A single turn carries every row of the set below to another of its rows. Some are shown first; where does it send the rows asked next?
V: [-32 -26 -23  -8 -27 -20  -7 -13 -15   0   5   0  18   4  11  10  -3  -1
  10  -6  12 -14 -16  -3   2  28  -8 -10 -14  11]
U: [-16   3 -11  11 -24   8 -28  -8   6 -11  -9 -18  20  17   6  -5  12 -21
  17  -4 -11 -23 -18   8  13  48  -3  -8   2   4]
S: [-38  -9 -17 -12 -21 -19  11  -7 -15   4   7   1  27  -1   8  10   4  -4
   8  -4  20  -7 -23  -7   8  32 -13 -18  -5  16]
J: [-37 -16 -17 -14 -23 -13   4 -12  -3  -3   6   2  17  -5   5  11  -3   8
   9   2  22 -12 -23   3   1  37  -6 -15  -9   5]
B: [ -4 -13 -21  -9  -8   0  -5 -20  11 -33   0 -18  29 -13   5  -5  22   2
  12   3  13   3  -3  18   0  19 -18  -9  16  14]
X: [-25   0   1  -2  10  -8 -17   5 -24 -23   2  -8   7  11 -16   3  11   7
  -1 -18  -2  -7   1  -4   7  23 -27 -24  12  17]
T: [-12 -17  -4   2   1   0 -23  -1  -2 -19  -1  -1  16   8 -21  -3  13  -1
  -4 -16 -12 -13 -15   4   4  49 -26 -47  -3  24]
G: [-12 -15 -12   3  11  -4 -19   8 -22 -15   5  -1   1   3   4  -7  19   4
  11 -23   9 -12   4   5  13  48 -17 -32 -16  17]
E: [-13 -15 -13  -2   9  -5 -17  15 -21 -13   2   0   3   5   3  -9  19   5
  14 -24   6 -12   4   3  12  46 -16 -31 -16  13]
W: [-23  11  -4   4 -20  15  -8  -3   1  -7 -11 -17  24   7  15  -8  19 -28
  16  -2  -3 -21 -13  10  21  52 -10 -15   3  12]
Z: [-10 -19  -7   0  -1   1 -25   6  -2 -15  -6  -4  18   5 -23  -5  15  -2
  -3 -17 -13 -11 -14   3   6  48 -26 -44  -4  23]
L: [  2 -14 -19  -6 -16  -2   1 -14  15 -26   4 -11  30 -14   9   6  23  -1
   3   0  -3   5   5  17  14  31  -8  -3  15  12]
F: [-26  10 -16   7 -19  13 -15   0   6 -16  -4 -21  23   1   7  -3   6 -18
  21   6  -8 -21 -20  10  19  51  -6 -11  10   4]
A: [-27 -19 -24 -16 -19 -18   3 -14  -7  -7   9   0  29  -4   3  15  12  -4
   2   7  17 -16 -27  -7   4  38 -18  -3  -7   7]
N: [  3 -10 -10  -9 -10  -5   9 -18  15 -27   4 -13  39  -2   2   0  30  -1
   9  -6   7   4  -3  11   7  21 -15 -20  16  19]
C: [-22  -2   2  -4   8  -6 -17   8 -23 -23  -4  -7  10   9 -19   0  15   9
  -1 -18  -3  -8   2  -7   3  22 -26 -21   9  15]
Q: [ -1 -14 -24  -2 -11  -8 -10 -23  10 -32   2 -13  31   3   1   0  22   1
  12 -12  -1   5   2   8  -4  13  -9  -9  16  14]
D: [-31  11 -14  -5 -21   3 -12  -5   6  -7  -6  -6  22   9  13 -12  12 -21
  10  -2  -4 -19 -13  13  13  55 -11   0  14  -2]

X turns into G
A turns into D
And these:
E turns into Z
B turns into J
Q turns into V
W turns into N

